500 stands for zero in the data rows.
Here are some rows, each followed by its group. Rows of different groups can look alike.
[604 565 391 539 452 502 476 507 545 366 377 506 418 346 335 597 510 429
 539 675 394 642 621 578 434 372 462 474 472] 0
[547 497 552 424 459 521 497 568 553 487 590 560 519 504 567 532 418 511
 583 482 447 544 539 381 474 499 431 500 537] 1
[422 502 571 438 516 423 509 484 405 542 638 537 430 420 619 502 502 564
 487 509 566 548 598 483 474 445 465 545 561] 2
[432 534 544 561 555 506 596 451 561 555 449 535 501 483 574 542 531 542
 485 477 569 397 464 527 521 561 445 507 547] 3
[470 450 535 496 508 462 482 522 479 519 519 564 475 400 663 454 565 472
 501 515 532 513 419 549 591 524 462 523 570] 0
[698 350 459 610 242 999 594 654 622 352 655 576 730 652 329 672 114 539
 671 627  62 482 726  42 547 597 389 629 236] 1
[362 499 486 469 507 589 608 455 444 604 293 435 695 490 452 477 521 520
 465 366 481 575 443 594 596 397 522 387 554] 3
[520 533 494 478 449 476 519 521 515 542 529 528 528 471 625 442 551 513
 467 495 524 582 523 505 598 438 558 548 491] 4
[581 422 447 510 580 467 404 504 487 494 603 425 492 619 489 466 501 532
 602 538 505 379 357 440 511 402 546 514 509] 5
[347 434 236 461 507 460 447 414 359 394 532 151 603 779 294 469 407 466
 683 404 441 413 290 389 491 350 674 460 281] 5
[506 443 598 464 519 513 523 465 465 428 554 530 443 415 530 553 490 476
 422 375 597 442 589 530 400 407 523 517 455] 6
[749 580 595 397 472 506 476 576 456 295 502 593 432 489 464 570 482 359
 477 444 640 553 445 705 349 460 514 374 431] 6
[521 483 553 529 507 508 462 502 535 556 542 570 481 475 527 446 478 517
 471 499 563 449 484 504 573 505 479 478 594] 3
[439 525 473 453 478 453 466 504 499 531 313 455 545 420 429 589 555 493
 421 502 448 541 592 643 478 366 445 506 587] 0
[708 536 391 682 428 745 684 590 650 340 611 616 529 563 398 658 408 533
 456 555 399 438 472 412 514 648 518 469 414] 1
[500 445 542 478 470 477 445 519 459 513 548 480 488 552 510 411 473 507
 552 445 453 492 420 437 531 523 548 550 508] 5
[505 390 517 508 488 451 398 504 513 537 369 448 489 392 517 464 640 521
 405 587 458 628 580 501 494 421 427 503 539] 0
[569 552 532 503 392 616 528 532 453 539 526 507 514 463 530 525 423 507
 539 526 402 420 532 406 511 527 511 529 525] 1
[472 409 355 379 511 327 496 483 441 400 506 415 389 797 423 523 468 377
 636 460 568 562 372 504 415 395 673 503 206] 5
[469 418 400 532 566 402 426 489 580 548 471 435 507 630 450 439 443 485
 652 545 472 472 408 476 497 578 610 499 401] 5
[523 473 495 515 572 451 463 518 576 521 561 550 471 425 651 431 474 542
 419 529 545 409 482 512 511 575 432 502 546] 7
[503 587 486 512 350 559 554 567 410 575 373 672 442 663 494 436 404 502
 497 593 492 554 514 413 537 419 527 619 377] 4
[447 523 495 474 528 552 599 452 373 605 341 468 656 585 452 462 464 565
 471 451 533 624 370 522 617 447 495 389 562] 3
[563 451 556 499 491 596 566 547 468 557 495 546 544 540 604 504 487 528
 487 496 480 476 511 426 565 505 462 481 533] 1
[602 566 502 434 475 529 495 517 507 450 440 592 565 521 510 505 488 441
 513 457 568 539 440 670 551 563 467 425 447] 6
[478 373 390 537 523 513 433 481 519 476 538 401 629 664 433 522 430 557
 574 418 401 422 376 451 551 475 566 454 483] 5
[448 420 460 499 533 526 568 496 458 571 344 524 583 486 522 467 487 538
 502 425 515 560 473 583 564 388 501 407 656] 3
[525 490 414 614 410 683 608 524 609 527 372 517 635 467 358 630 449 517
 471 605 267 596 438 442 498 499 434 547 500] 1
[501 468 567 536 458 483 378 502 561 542 398 462 519 411 465 499 578 504
 508 581 489 553 533 573 506 369 463 513 567] 0
[429 498 547 514 546 533 478 495 520 479 621 526 459 390 461 518 550 576
 529 445 528 406 470 453 480 630 507 510 533] 2
[702 593 527 335 453 522 580 560 428 287 432 662 452 507 474 616 513 421
 508 360 674 649 395 684 459 540 512 324 453] 6
[562 392 568 458 504 524 495 500 491 598 542 567 510 476 602 456 516 499
 554 480 514 497 456 532 525 534 493 502 614] 6
[445 610 547 425 528 508 469 516 520 576 391 527 433 510 685 429 505 463
 532 501 607 514 546 432 573 511 543 541 472] 4
[501 556 539 503 508 518 450 499 489 554 566 510 474 442 645 439 551 546
 410 524 546 428 442 501 491 584 455 477 552] 7
[484 382 500 444 519 564 345 532 478 454 598 513 539 549 327 491 478 541
 677 548 409 391 398 454 529 482 616 485 464] 5
[600 438 496 509 444 619 412 526 616 526 594 581 473 469 356 528 485 469
 532 577 376 387 485 447 494 554 468 486 492] 1
[391 485 563 514 534 562 611 448 384 545 472 512 568 368 472 523 504 520
 458 362 509 530 565 484 512 542 443 539 550] 3
[613 607 545 441 495 521 452 498 558 363 549 522 496 453 496 540 492 468
 448 470 651 585 481 601 434 554 508 361 447] 6
[377 619 612 475 533 466 495 465 493 513 501 487 482 425 554 456 550 576
 521 405 506 394 487 481 510 610 514 559 548] 2
[316 434 553 510 513 464 557 463 469 532 503 506 480 388 440 459 460 579
 479 382 524 380 657 416 514 556 436 537 477] 2
[496 665 565 422 462 479 480 494 485 486 495 546 448 468 558 547 481 458
 554 426 531 501 462 602 507 667 489 438 606] 6
[517 537 547 426 465 481 452 521 551 465 498 595 474 454 425 495 551 483
 403 546 540 486 506 525 457 542 493 454 485] 6
[342 465 435 516 546 370 398 509 478 548 571 438 430 698 565 407 467 490
 552 522 572 475 399 418 530 481 582 586 375] 5
[490 436 519 547 536 626 677 491 422 534 453 534 656 521 490 498 517 560
 381 460 516 505 496 457 551 623 489 454 537] 3
[458 584 431 611 596 519 611 499 541 497 556 550 385 477 524 548 545 547
 494 402 541 384 471 439 491 591 459 537 477] 7
[423 519 495 497 381 499 547 469 530 488 553 502 388 284 482 554 429 493
 584 370 464 532 663 367 412 530 453 650 408] 2
[510 384 523 505 503 371 316 493 451 482 464 385 495 437 523 526 551 492
 484 618 469 520 520 514 413 350 505 466 583] 0
[421 564 491 520 515 456 619 422 457 422 296 452 506 318 518 513 550 525
 465 336 491 586 574 583 437 296 451 482 484] 2
[445 455 547 505 487 473 450 493 543 529 401 499 500 375 477 496 495 501
 482 589 458 532 568 542 490 428 476 513 610] 0
[391 510 456 477 500 521 512 475 511 597 330 430 652 511 519 554 559 512
 387 508 461 658 426 597 515 347 479 445 558] 3
[508 444 463 492 431 410 507 455 584 497 333 389 490 308 422 588 529 507
 478 674 326 692 656 464 445 276 426 541 566] 0
[482 670 533 594 365 737 756 558 479 354 768 591 531 452 253 651 306 517
 604 360 263 433 737 198 497 556 441 629 287] 1
[757 690 501 439 440 534 623 563 462 175 502 626 409 463 434 670 473 327
 508 426 654 614 518 669 327 570 538 331 338] 6
[691 642 572 444 454 469 520 548 412 338 514 579 429 442 588 628 449 356
 454 433 673 561 510 773 496 500 533 388 427] 6
[574 493 363 736 515 613 565 497 719 463 558 489 477 470 518 577 513 531
 333 618 360 441 481 405 473 581 465 477 532] 7
[429 350 390 452 509 376 304 433 589 449 449 240 457 391 287 568 577 403
 647 681 313 511 503 550 425 312 413 506 559] 0
[474 436 517 467 566 519 448 517 482 552 586 573 457 518 556 498 540 511
 456 509 548 365 456 555 570 576 495 487 547] 2
[477 481 520 536 499 569 559 539 486 530 634 535 567 520 543 498 441 526
 448 489 456 477 472 482 505 619 540 456 563] 1
[683 674 556 416 483 477 517 549 477 404 454 606 403 531 525 537 519 393
 530 441 629 564 455 678 486 528 534 413 434] 6
[518 472 411 608 343 736 655 568 562 466 439 557 533 593 438 574 349 479
 610 776 273 571 698 346 517 518 482 649 327] 1
[355 572 401 527 544 366 467 488 474 487 488 391 428 690 542 377 441 481
 563 547 552 498 485 461 525 510 673 620 332] 4
[526 610 554 435 520 571 549 481 438 554 489 531 540 535 539 537 558 497
 526 439 542 439 482 473 520 436 476 486 569] 3
[636 531 529 450 437 505 468 539 494 453 478 512 489 566 478 532 465 495
 570 439 509 434 433 480 480 540 530 505 460] 5
[626 565 520 565 520 498 536 491 603 481 551 544 450 539 589 482 538 538
 424 554 511 458 463 534 509 695 460 519 437] 7
[225 304 412 449 564 383 525 371 398 446 635 188 397 664 324 406 376 598
 671 304 497 304 568 234 412 517 601 624 235] 2
[610 581 553 405 514 406 499 533 523 441 583 542 434 505 441 517 547 477
 517 429 556 502 416 573 423 473 521 411 520] 6
[565 679 436 463 475 638 721 499 331 460 210 530 613 522 432 621 508 454
 403 360 566 743 459 768 581 481 536 304 398] 3
[590 506 487 421 502 358 372 481 467 373 500 339 482 554 410 512 485 428
 618 541 558 542 362 562 416 416 550 469 491] 6
[567 463 526 597 503 467 486 495 616 533 485 507 451 442 490 505 552 469
 443 605 477 517 584 435 481 547 452 494 562] 0
[584 462 455 431 523 415 362 477 482 402 536 320 559 624 348 482 468 455
 635 449 514 490 421 541 465 353 563 456 490] 5
[393 541 368 462 505 367 500 558 414 532 262 566 282 800 625 361 399 361
 478 613 713 784 465 546 533 490 760 716 155] 4
[551 393 551 443 469 605 408 507 573 511 583 558 493 476 435 455 450 479
 526 504 455 514 486 386 522 562 509 519 450] 1
[609 384 476 421 513 395 389 508 453 383 620 407 554 509 416 453 548 480
 519 441 545 498 385 519 595 476 573 464 457] 5
[511 385 369 510 476 462 373 483 580 485 350 313 502 371 341 565 535 452
 649 690 230 683 635 578 353 285 402 523 602] 0
[466 466 501 457 494 499 476 445 552 545 528 492 478 402 629 443 486 552
 564 419 481 371 566 481 490 501 507 554 504] 2
[501 404 548 448 517 451 508 456 480 546 487 464 597 487 438 450 574 557
 603 456 517 512 439 559 526 492 525 502 570] 3
[657 486 357 703 509 637 582 542 653 464 579 577 544 480 438 662 470 537
 437 719 317 480 553 436 418 464 485 486 514] 7
[629 590 379 721 640 552 613 503 667 549 513 546 437 573 696 579 589 584
 239 596 556 361 400 560 534 637 497 477 586] 7
[477 423 564 442 535 481 436 514 619 549 524 520 457 458 610 463 559 508
 573 481 518 485 588 434 523 438 516 500 638] 0
[363 409 420 532 528 441 439 405 361 445 494 286 557 540 340 476 405 530
 707 388 394 395 598 385 433 310 499 606 369] 5
[493 462 556 497 502 462 472 510 513 574 534 528 439 473 552 463 538 529
 475 478 522 489 517 439 542 522 570 539 506] 4
[555 548 541 476 433 629 491 517 472 525 483 538 550 519 558 507 472 532
 468 490 497 461 522 453 529 564 497 515 529] 1
[624 548 503 454 420 533 458 576 466 422 543 597 442 572 302 501 473 435
 470 518 556 612 499 492 451 698 535 505 382] 6
[603 467 453 516 533 491 441 474 527 520 557 477 462 511 571 454 516 519
 406 491 528 351 379 507 532 561 514 455 582] 7
[401 511 483 507 502 503 503 490 448 560 314 510 520 586 612 466 510 484
 508 570 573 711 610 567 507 488 509 551 492] 4
[505 503 514 473 466 541 489 553 456 582 523 494 518 524 531 456 548 459
 500 547 458 552 565 421 425 427 502 526 458] 4
[544 551 457 652 563 533 630 506 607 511 541 475 490 501 583 589 613 574
 316 597 452 476 450 490 546 489 453 500 614] 7
[400 612 467 475 467 396 577 553 450 631 393 598 414 673 708 396 478 426
 533 649 652 663 533 440 551 545 651 683 360] 4
[510 402 533 498 554 461 398 541 443 494 512 481 435 601 573 444 529 486
 559 574 524 470 433 500 527 435 540 526 464] 5
Which 3 groups are nearest to each row below, nearest first, going by the distance to the group's nearest row?
[463 563 533 461 523 526 614 487 349 569 440 513 626 492 480 436 486 514
 370 432 491 635 400 604 511 442 527 350 526] -> 3 6 4
[547 542 585 500 363 617 465 525 544 515 563 616 504 492 342 526 427 534
 579 544 422 473 497 417 507 485 470 534 484] -> 1 5 6
[567 614 557 443 452 540 463 559 563 449 572 501 496 490 529 463 530 465
 564 446 486 426 468 480 476 602 456 482 531] -> 5 1 6
[419 519 544 457 566 570 599 480 490 557 356 521 638 465 514 509 468 484
 435 452 473 564 428 576 569 495 449 446 585] -> 3 1 0
[546 540 480 728 585 470 672 482 671 509 668 521 414 576 665 515 571 481
 360 516 560 366 443 477 519 596 541 514 495] -> 7 3 1
[496 491 519 504 478 575 519 557 485 529 493 495 503 485 569 507 455 499
 464 543 396 478 567 394 593 560 504 517 531] -> 1 4 3
[448 415 547 490 485 463 467 523 468 558 449 514 466 453 576 427 471 451
 475 537 503 451 560 413 484 577 454 492 529] -> 4 3 7
[525 530 411 638 570 477 499 512 582 500 502 544 536 535 648 452 560 518
 364 597 536 436 489 518 497 588 529 523 488] -> 7 3 0
[592 588 528 590 551 449 631 540 590 441 582 521 419 512 483 520 521 561
 378 500 563 388 493 561 468 643 516 422 490] -> 7 3 6
[484 510 519 518 530 468 443 491 490 558 551 521 476 466 433 482 515 539
 476 397 534 487 564 540 562 458 472 486 530] -> 3 4 2
[514 487 590 499 486 484 430 493 470 530 431 540 499 398 492 449 520 487
 452 489 541 534 537 454 554 473 468 507 621] -> 3 0 4
[475 434 516 458 500 484 372 513 494 501 598 482 497 453 407 484 518 511
 572 482 486 459 525 491 526 414 494 564 606] -> 5 3 0
Which 3 groups are nearest to each row below, nearest first, going by the distance to the centre of the group?
[499 557 578 490 531 480 553 481 523 529 529 538 531 444 458 473 487 442
 447 448 563 559 507 526 562 570 469 508 564] -> 3 2 6
[531 412 528 435 460 524 427 469 519 477 602 428 569 619 521 462 460 500
 623 521 417 427 527 449 597 407 514 453 522] -> 5 2 1
Which 4 groups are nearest to each row below, nearest first, going by the distance to the centre of the group?
[292 474 448 528 540 407 583 368 389 465 662 337 426 447 424 501 420 601
 575 258 548 264 578 399 368 499 495 564 428] -> 2 5 3 7
[560 474 566 468 538 440 448 519 554 568 506 540 476 361 423 490 542 465
 456 574 531 427 508 506 507 494 448 505 503] -> 0 2 7 6
[389 493 562 436 586 437 465 472 438 592 438 482 544 497 503 482 546 513
 486 445 503 425 518 477 482 491 544 530 473] -> 2 3 4 5
[402 373 502 489 514 482 393 489 549 512 404 445 479 376 481 517 580 455
 495 632 454 554 619 614 407 455 387 535 674] -> 0 2 3 7
[432 493 580 500 485 440 471 498 467 514 443 553 461 422 503 484 540 486
 439 552 474 601 535 542 424 509 450 480 573] -> 0 3 2 6
[570 543 482 493 427 588 585 518 422 409 433 557 571 618 400 564 470 466
 475 433 479 625 431 614 504 465 540 419 391] -> 6 3 5 1
[426 422 505 560 543 436 458 463 506 525 378 428 413 314 455 563 548 471
 506 481 466 568 646 522 357 438 377 525 585] -> 0 2 3 7
Which 4 groups are nearest to each row below, nearest first, going by the distance to the group's nearest row?
[579 603 495 529 365 615 571 599 488 385 575 567 497 671 405 557 398 427
 657 585 444 603 486 381 436 555 586 583 302] -> 6 5 4 1
[573 621 324 738 597 486 633 409 620 485 363 404 495 504 509 663 622 492
 338 643 422 642 384 661 437 446 497 457 583] -> 7 3 0 1
[591 715 479 458 539 531 618 497 503 331 448 609 589 578 497 606 508 453
 400 383 599 619 405 709 476 614 585 408 424] -> 6 3 5 7
[519 558 508 449 451 640 572 548 472 562 484 561 593 475 534 448 460 488
 438 529 398 443 552 368 551 586 445 583 480] -> 1 4 3 5
[483 418 557 532 359 613 493 520 550 465 500 520 562 401 421 527 461 437
 544 643 353 517 633 440 481 457 379 513 514] -> 0 1 4 6
[433 625 296 776 696 414 632 481 560 536 615 578 408 555 645 508 651 615
 249 591 539 278 431 535 451 819 495 542 486] -> 7 3 2 1
[454 467 487 533 490 465 400 472 561 538 460 385 480 424 589 480 456 515
 512 601 439 589 592 583 479 331 459 476 624] -> 0 4 3 2
[505 572 535 499 531 501 497 484 477 527 452 551 587 481 653 459 536 533
 437 478 543 506 444 540 603 440 516 467 555] -> 4 0 3 7
[224 520 449 528 541 372 585 423 440 505 509 389 355 521 551 422 480 578
 602 362 591 386 666 381 420 426 578 645 293] -> 4 2 5 7
[347 546 533 461 497 390 533 398 478 472 560 473 443 311 617 555 504 546
 453 391 495 375 686 463 410 549 451 581 535] -> 2 6 3 4
[440 609 578 481 529 461 566 460 470 431 586 485 435 353 463 542 447 519
 483 316 532 356 685 505 422 702 495 535 403] -> 2 6 7 3
